Here are some points, one per row:
[ 11 -20 -46 -12   0 -11 -11  30  -9  -3 -41  39  16 -29 -31  -7  41  16   9  11  -4  21 -13 -14  -5 -24  12  -8  16  -5  37  48   5  34 -19 -11 -29 -51  -6   4  -1  -8 -34  -7  11  25]
[ 39 -15 -47  54 -15   2  -5 -26  -1  -4  -5   1 -10 -52  19  26  -5  11 -28  -1   6  -5  28  22   0 -40 -18  -9   9 -21 -16 -33  -8 -19 -52  20 -12 -26  18   9  33  28   5  18  11 -27]
[ 18 -25  23  32  25   2 -10  -4 -27  12   7 -38   7   2 -16  11  22  16 -28  11 -12 -16  14 -34   7  -6  65   5 -14   3 -47   5 -28 -16  10   0  -3  -9   4  34 -23   8 -41  32 -35   8]
[-22 -14 -38  21 -11 -37  15  -8   6  38  -2   6 -11  29  18  10  27 -17  21  22  17  21 -46 -44  21 -15 -11   6  10 -13   9 -54   2  42   3  31  28  13  21  16 -10   6 -26 -20 -40 -10]
[ 25  28  28  16 -19 -28 -36 -37  -7  -3  20  -5  -4 -24  22 -28  -2  -6  -2   7  16  18 -36  -3 -27  20  14  13  -4  22  39 -43 -14  47  36   5 -26   4   2  38   1  26   9 -13  24   7]
[ -3 -12  26 -14  -4 -69   4 -14  27  14   7 -40  24 -24  14   8 -26  12  43   5 -23  51 -16 -10 -22 -15 -51   4  16  11 -21  19  -7 -33 -15  16   4 -22 -24  56  -3 -14  13 -32  -9  13]
[ 42  -1 -27  34  11  -5  10  -3 -42 -14  -3  39 -16  10  46  58 -32 -27  55 -23  47  -6 -44  -8  -9   1  27  -2 -19   5 -38  30  11  27  11   6 -23 -32   1  18  20 -32  -2  -6  11  15]
[ 33 -22  -8 -22 -29  27 -52 -24  41 -24 -23  45  12  -6  -7   3 -10 -10  48  40  23  40 -20 -26  24   4   0  14 -29 -17 -27 -12   8  16 -27   7  31   2 -14  49   5  41   9  22 -17  24]
[ 19  13 -48 -33  29  41   5 -24 -15  34 -12  13   2 -25  17 -37 -25  -6  -7 -27 -23  -3 -15   0  29  -5  -6 -13  -2  12 -17  -9  37  -8  12   5  24 -16  38  35 -37  -5  -7 -36 -10  20]
[ 23 -17 -20  16 -16   0  38  -7 -31  18 -20  45  10  -2   6 -14  12 -14 -20  -5 -45  41 -12 -32 -42  -4   6  53  18  -8 -50 -51   6  17   3  66 -36 -23 -19  34   4   2  -9  14  17  34]
[-11 -54  30  29 -13  16  17 -21   0   6 -42   0  -6 -51   1   4 -13 -55  11 -30   5  32  19   5 -39  -7   5 -41   3 -12 -11  -1  23  22  -9 -18   2  15 -11   5 -55  15  -1   1 -10 -31]
[ 19  34 -18 -19   7 -28   6 -11   2 -38   4   8 -21  -1  10   4  -4 -32 -69 -45  25   7   2 -41 -28 -31 -18  24  22  -1 -23  -6   0  38   6 -41  17 -42 -21  57   5  43  15   7 -40   9]
[-30  -6 -27   2  20  -8  51 -14  14 -29  33  -9  43  -2  41  -8  13  29   8 -31   2  12 -30  28 -20   9  26  53 -19 -31 -13  12  15  43 -21 -22  15  -5   2  42 -14   2   1  18 -20  10]
[ 11 -40 -52 -21 -10  -5   9  25  41  -8  26 -16 -23 -22  51 -35  -2 -10 -21  13   4  15  36 -13 -18  42  22 -14 -11  -1 -12  26  -8  38  50  30  23 -24 -24 -13  26   7  -8  -2 -19  18]
[ 32  -4  10 -33 -17 -20  18   2  31  -8   2  19   9  12 -36 -35 -25  -8  22 -36  57  18   3   8 -17 -72   2  18  -3 -14 -28 -31  -8   0  23  10   1 -19  10 -17  -2 -23 -63  21  13 -22]
[ 15  50 -32  -6  14  60  24 -14  40  24  -6 -36 -11  45  -5  15  20 -10  19  10  -1  22   7   0 -54 -35 -19 -14  -8   0 -34   2  -4  44  -2  16  -8 -18   7  44  -6   4   4  10  21  30]
[ -7  -7  35 -19  20 -33 -24  51  -2  -8 -16  -3 -17  -4  41 -23   5 -28  23 -41  21  13   9 -14  13  25 -45 -20  14   5 -36 -13  -9  22 -53  11   4  11  12  37  18   9 -55  28  -6  40]
[  9   1  -5 -37  40 -34  33 -28 -16 -12  49  47  -5 -18 -10   8   5 -11  10  29 -11   9  14  10   3 -29  48 -40  26  23 -40  -4  13  46 -36  24 -12  -8  -9  37 -10  27 -22 -13  13 -23]
[-12  -7  -2 -25   7  12 -17  29 -20 -36  -4   4 -11   8   7  32   9  -8   9 -31  -5  28  15   1 -51 -37  37  19 -51   3  18 -20  27 -28   0  45  21  -7  20  46  22  12   0 -39 -12   3]
[ 60 -48  -6  -8  20  10  27 -11  -9  -8  28  -6 -18   4 -23 -16  -6 -29  24 -25 -17  -5 -23  -4 -17  -9 -11   0  30  27  43 -31  -7   7 -54  25  19  -3  -3  23  12 -19  21  49 -28   9]
[ -9   0  10  29 -25  17  37  17 -27 -14  19 -11  44  42 -10 -19  -8 -55   9   3   0  13  -7   4   5 -29   1 -10  21  11 -21  17 -12   5   2  14   6 -36  27  13  13  65 -15 -30  -5  13]
[  2 -13  -7  28 -11  11   1 -11  19   6  15  41 -13  -7 -11  20  15 -25  28 -37 -20   4 -10  53  13 -31 -29  -1 -20   7 -11 -12  -7   9  27  23 -10 -31 -69  44   2  36 -57  11 -41  11]
[-17  21 -28 -14 -12  -5  15  37  24  -2  16  -2 -25 -29 -21  -6 -41 -23  -8 -45 -35  28 -57 -28  22 -18  48  17 -28   7 -13  20 -33  36 -39  26   0  10 -13   6  11  24  14  -7  15  -3]
[ 48 -39   3 -44 -15  19   4 -10  50 -17  14  13  -8   1   4  36  12 -14 -57 -18   7  66 -56 -15 -14  -4   2 -49  38   9 -27   1 -10  -6   7  28 -14 -11  22  42   8  -9 -13 -11 -17  -5]
[ 23  40  13  17 -35  -5  25  24  22 -23  12  24  15 -10  48 -11  25   8  -5 -16 -12 -17 -30 -10  -3  -7  54 -31  41 -21 -15 -11  -6  -9 -17  13  28 -24  -7  26 -35  -9   5  19  10  12]
[ 30  -8  23 -15  -2 -24  50 -14  48  11 -12   6 -19   7  14   4  49 -45   5  17   7   0   1  -3  36   0   6  36 -25  17   1   1  21 -27 -22 -26 -25  -6   2  25  19   1  17 -14   0  16]
[-11  36  -9  26  -1 -19  33  30  15 -21   1  48  18 -15 -12 -18  -6   8 -10  11 -34   7 -21   2 -16  -3 -17 -54 -36  -2 -33 -36  12  21  19 -13   3  23  15  -5  35  -8  39  15 -48  29]
[  9 -25 -16  -6  40   8 -19  53  16 -36   9  15  11  -2 -14 -13  16 -40  15   2  21 -17  -3  -3   0  12 -18  13  29 -32 -34 -38 -24  -9  10  12 -30   1 -20  57 -17 -28  25 -38  -3 -45]
[ 34 -32   5  -1  20 -11  -8  39  -6  32   8   3 -11 -11  34   5  17 -42 -21   3  19  41 -32  44   8 -71  -4  27   1   3 -35   8  -1  15   6  27   7 -28  11   1 -19  35  41  15 -12  20]
[-71  12  -2  12  -2  -7  -9 -32   2  -9 -22  15  -3  25   0 -19  -2 -24  -5 -24  23  52  12   4  33 -23  38 -20  14  19   0 -13 -14  15  -2  33  14 -59  -5  50  10 -52  37  31  -1  -2]
[ 14  43  18   8  26  22   4  17   6  30  24  23   7  -8  24  30  -6 -43 -21   7 -11  65  -4  -1  -3  17 -26  54  26  -7  22  12  -3  -7 -15  -6  11   5  -1  30   7 -26 -42  21   9 -40]
[ -3  -7  56  -1   8   4  -4  -2  13 -15  46  17 -46   1   2  -9  13  16  13  -9 -25  21 -23 -38   2  -8 -42   8 -25 -28  -9  -6  18  31  -6  22 -11 -87  33  -1 -11  -6   0  -6 -11 -16]
[ -4  -6  29  17  23   2  14 -26  14 -27 -10  42 -39  11 -23  26  -4  21 -10  -1   7  12   7  16   3  13  -6  49  34  -1 -13  14 -37  17   3  50  24  -2   8 -17 -26   3  14 -27 -13  57]
[ 25  -1  17 -30 -18  12  33  18  -7  -3 -57   2 -19  -3  44  -9  -3  -3  20   8 -44  15  -8  28 -15 -25  32  37   6  -6 -25 -14 -52  54   6 -27  24 -35  22  53  36  -8   6  -6 -17 -29]
[  0 -33  21  14  19   4 -21  -3  74  -3   7  49   9 -17  43   1  -2 -37  30 -14 -32 -13  10 -58 -19 -71  24  23  33  13   0  -3  -5  10   5  -2  -3 -16  25  37   2  12  -2  -3 -14  29]
[  1 -26  15 -31 -16 -18  22 -27 -19  11   5  26  21   0   3  38   7 -33 -34 -14 -15 -42   1 -15   6 -24 -37 -12 -24 -19   3  25 -36  44  19  52  32 -16  18  62   5  -2   3  -1  22  -6]
[ 13   4 -20  -9 -13 -47   6  -5  41   4   5  11   1 -19 -14  15   9 -42  11 -17   9  -8  15   8 -40  56  23  30   5  -1 -25  -9   9  25 -33  43 -11 -61  35  34   0  15  16   7 -37 -19]
[ 10  -3 -16 -64 -40  -8 -25 -13 -28  19  41  32  13  17  17  23  32 -37  35 -30 -16  24  11 -15 -17   2  -6   8   9 -10 -33 -20 -39  -5 -20 -31  -8 -12   0 -23 -25   2  21  11 -13  18]
[-33  11 -20 -49   1   5   4   1  23 -39 -29  -9   5   3  52  24 -14 -15   5  20 -16 -22 -35  -6  12  -3 -23  16  18  27 -12 -35 -13   0  -1  16 -49 -34  -5  -3 -27  20 -27  35 -19 -17]
[ 23   4 -10  22  24 -25  -4  -5  38  12 -29  47  -4  51  36 -20  18 -12  -7 -18 -10   9 -25 -12 -41   7 -13 -15 -45  33 -11  13 -38 -14 -35  15  16 -21 -23  14 -23  25  -7  -6  -5 -39]
[ 35 -29   0   0  15 -12  14  20  15  11  -3  17  24  39 -16  27 -17  22   5 -46 -14  34  29 -17  42  14   5   1  13  24 -11 -35  26  42  20  -2  22 -29  -7  27   3  42   2   6  40 -11]
Along one direction, these points spread out more than along any other. Take the direction at right angles to it along which they spread out most. Then take the direction at right angles to both along which they spread out most. Go by this last direction. For each point below, how far along it does it lie, from 0 to 99? The average is 50, and the first point in the table lies past the average. One standard deviation of the points above along it is 16.
[ 18 -25  23  32  25   2 -10  -4 -27  12   7 -38   7   2 -16  11  22  16 -28  11 -12 -16  14 -34   7  -6  65   5 -14   3 -47   5 -28 -16  10   0  -3  -9   4  34 -23   8 -41  32 -35   8] : 58
[  1 -26  15 -31 -16 -18  22 -27 -19  11   5  26  21   0   3  38   7 -33 -34 -14 -15 -42   1 -15   6 -24 -37 -12 -24 -19   3  25 -36  44  19  52  32 -16  18  62   5  -2   3  -1  22  -6] : 22
[-71  12  -2  12  -2  -7  -9 -32   2  -9 -22  15  -3  25   0 -19  -2 -24  -5 -24  23  52  12   4  33 -23  38 -20  14  19   0 -13 -14  15  -2  33  14 -59  -5  50  10 -52  37  31  -1  -2] : 30
[ 13   4 -20  -9 -13 -47   6  -5  41   4   5  11   1 -19 -14  15   9 -42  11 -17   9  -8  15   8 -40  56  23  30   5  -1 -25  -9   9  25 -33  43 -11 -61  35  34   0  15  16   7 -37 -19] : 58
[  9 -25 -16  -6  40   8 -19  53  16 -36   9  15  11  -2 -14 -13  16 -40  15   2  21 -17  -3  -3   0  12 -18  13  29 -32 -34 -38 -24  -9  10  12 -30   1 -20  57 -17 -28  25 -38  -3 -45] : 63
[ 48 -39   3 -44 -15  19   4 -10  50 -17  14  13  -8   1   4  36  12 -14 -57 -18   7  66 -56 -15 -14  -4   2 -49  38   9 -27   1 -10  -6   7  28 -14 -11  22  42   8  -9 -13 -11 -17  -5] : 48
[  9   1  -5 -37  40 -34  33 -28 -16 -12  49  47  -5 -18 -10   8   5 -11  10  29 -11   9  14  10   3 -29  48 -40  26  23 -40  -4  13  46 -36  24 -12  -8  -9  37 -10  27 -22 -13  13 -23] : 64
[-12  -7  -2 -25   7  12 -17  29 -20 -36  -4   4 -11   8   7  32   9  -8   9 -31  -5  28  15   1 -51 -37  37  19 -51   3  18 -20  27 -28   0  45  21  -7  20  46  22  12   0 -39 -12   3] : 34
[ 35 -29   0   0  15 -12  14  20  15  11  -3  17  24  39 -16  27 -17  22   5 -46 -14  34  29 -17  42  14   5   1  13  24 -11 -35  26  42  20  -2  22 -29  -7  27   3  42   2   6  40 -11] : 45
[ 15  50 -32  -6  14  60  24 -14  40  24  -6 -36 -11  45  -5  15  20 -10  19  10  -1  22   7   0 -54 -35 -19 -14  -8   0 -34   2  -4  44  -2  16  -8 -18   7  44  -6   4   4  10  21  30] : 25
[ 30  -8  23 -15  -2 -24  50 -14  48  11 -12   6 -19   7  14   4  49 -45   5  17   7   0   1  -3  36   0   6  36 -25  17   1   1  21 -27 -22 -26 -25  -6   2  25  19   1  17 -14   0  16] : 46
[-33  11 -20 -49   1   5   4   1  23 -39 -29  -9   5   3  52  24 -14 -15   5  20 -16 -22 -35  -6  12  -3 -23  16  18  27 -12 -35 -13   0  -1  16 -49 -34  -5  -3 -27  20 -27  35 -19 -17] : 57
[ 11 -20 -46 -12   0 -11 -11  30  -9  -3 -41  39  16 -29 -31  -7  41  16   9  11  -4  21 -13 -14  -5 -24  12  -8  16  -5  37  48   5  34 -19 -11 -29 -51  -6   4  -1  -8 -34  -7  11  25] : 70
[ 19  34 -18 -19   7 -28   6 -11   2 -38   4   8 -21  -1  10   4  -4 -32 -69 -45  25   7   2 -41 -28 -31 -18  24  22  -1 -23  -6   0  38   6 -41  17 -42 -21  57   5  43  15   7 -40   9] : 37
